In the rows, 128 means zero.
Each path is a new rotation, seen through one point. The rows after it are directions, each followed by how far the rotation turns it, in deg/step (0 if it stays put).
Each turn is a multiple of 5 degrees from 10 to 175, or 0.
Each row of a path follows its step; steps can be skipped.
path 1
step 0: [127 130 131 122 127 129 119 131 130 129 128 118 136 132 135 124 135 132
 125 135 127 125 136 134 130 131 138 129 128 136 125 127 127 135 124 143
 132 129 125 138 124 126 125 137 128 132 125 133 126 131 129 126 122 124
 135 131 129 136 130 139 132 120 122 131 120 125 129 131 122 130 134 132
 133 120 129 130 126]
step 1: [127 120 128 129 122 121 135 133 134 138 130 131 129 132 130 127 130 130
 134 132 130 129 124 129 134 133 127 131 122 128 138 128 127 129 136 138
 124 121 128 134 128 128 118 139 129 128 135 131 122 132 128 118 131 123
 128 123 126 124 119 124 130 136 118 130 126 136 123 127 133 127 134 121
 122 121 123 122 136]
step 5: [124 126 129 127 123 130 119 126 128 129 129 134 131 130 137 138 133 127
 130 136 128 121 127 129 135 129 127 123 131 129 118 129 128 128 127 122
 135 125 125 139 133 132 120 126 138 131 127 119 132 125 128 133 117 129
 126 130 124 128 125 113 123 128 127 122 122 133 123 128 134 129 129 115
 127 133 127 127 120]
step 6: [128 125 130 134 126 124 140 133 131 133 132 128 138 121 125 123 123 126
 126 131 123 132 131 134 124 124 128 130 131 133 119 123 124 130 128 132
 128 121 125 119 128 127 129 121 125 124 119 121 131 122 128 136 122 117
 135 131 129 125 128 121 127 136 119 124 134 122 127 125 135 129 130 123
 123 127 137 121 117]
step 20: [133 121 123 129 131 128 121 135 127 128 132 134 127 123 132 138 129 125
 142 122 132 126 127 133 121 133 132 136 127 121 125 120 129 126 141 127
 125 127 121 132 135 134 131 124 127 130 129 127 123 113 133 126 124 128
 126 133 124 133 127 129 127 128 128 133 128 128 127 135 140 136 127 124
 132 134 124 133 134]
step 22: [127 127 125 126 110 125 128 139 126 123 130 140 131 131 126 130 130 124
 134 129 118 123 122 134 129 127 126 135 132 138 124 129 127 132 133 127
 124 121 130 130 130 125 123 128 136 121 130 125 139 123 127 126 128 121
 122 128 128 127 127 124 134 135 129 130 121 136 121 130 124 126 127 125
 134 127 137 119 123]
step 25: [129 138 135 123 127 129 129 131 135 124 132 129 131 119 127 122 126 130
 129 136 129 136 131 124 131 128 129 124 137 129 126 132 126 129 129 139
 132 136 122 130 126 121 135 138 131 132 121 128 122 133 132 132 125 125
 139 134 120 129 127 135 126 126 123 134 129 118 122 128 133 137 124 131
 133 129 120 137 132]
step 32: [124 132 120 128 126 127 125 138 128 130 126 120 129 123 129 123 133 128
 120 128 126 129 127 136 136 125 133 129 130 137 130 124 125 137 131 140
 129 127 120 126 130 137 123 131 133 117 133 136 130 128 129 136 132 125
 134 127 129 138 132 134 126 129 120 135 129 133 118 131 125 128 137 126
 138 127 131 130 133]
step 34: [124 131 127 117 129 125 131 134 137 128 121 134 123 121 133 122 124 135
 121 130 127 131 127 118 127 120 128 130 127 123 129 135 132 130 137 125
 127 128 137 129 135 133 130 121 133 129 128 128 137 137 131 133 122 129
 141 129 128 124 124 129 136 137 130 129 122 124 126 131 129 133 126 132
 137 124 116 133 129]
Directions:
[128 128 129 129 128 127 128 129 128 129 127 128 129 130 127 130 128 129
 126 128 128 129 128 129 129 128 127 127 129 128 131 129 128 126 127 128
 124 127 127 128 128 128 128 129 128 127 126 128 131 128 126 127 127 128
 126 129 126 129 126 126 128 124 129 128 126 127 130 129 127 127 129 128
 127 129 126 128 127]  155
[126 127 130 126 127 129 128 127 127 126 128 129 128 128 128 127 130 125
 129 128 126 127 127 128 128 127 129 129 127 129 129 131 128 127 129 130
 127 128 129 129 126 126 127 130 128 128 128 128 129 127 128 127 127 130
 128 126 126 128 127 130 128 127 127 129 128 129 125 128 126 126 126 126
 127 128 125 128 126]  100
[127 128 129 128 127 129 129 126 129 131 127 128 127 128 129 130 128 126
 129 129 130 128 129 128 128 128 126 128 127 132 127 127 127 129 126 127
 130 128 128 131 127 128 128 129 126 128 129 127 128 128 128 127 128 130
 129 129 127 129 128 126 127 128 129 127 129 129 130 129 126 128 129 130
 129 129 127 124 129]  155
[128 127 131 127 127 127 129 130 127 127 127 127 128 129 130 128 126 128
 129 126 129 127 126 128 128 126 129 128 128 125 126 129 125 130 130 126
 129 129 129 128 129 129 128 130 126 128 129 127 128 127 127 129 126 128
 126 128 129 128 128 128 128 126 130 126 130 128 128 130 129 129 126 127
 128 129 128 128 129]  45
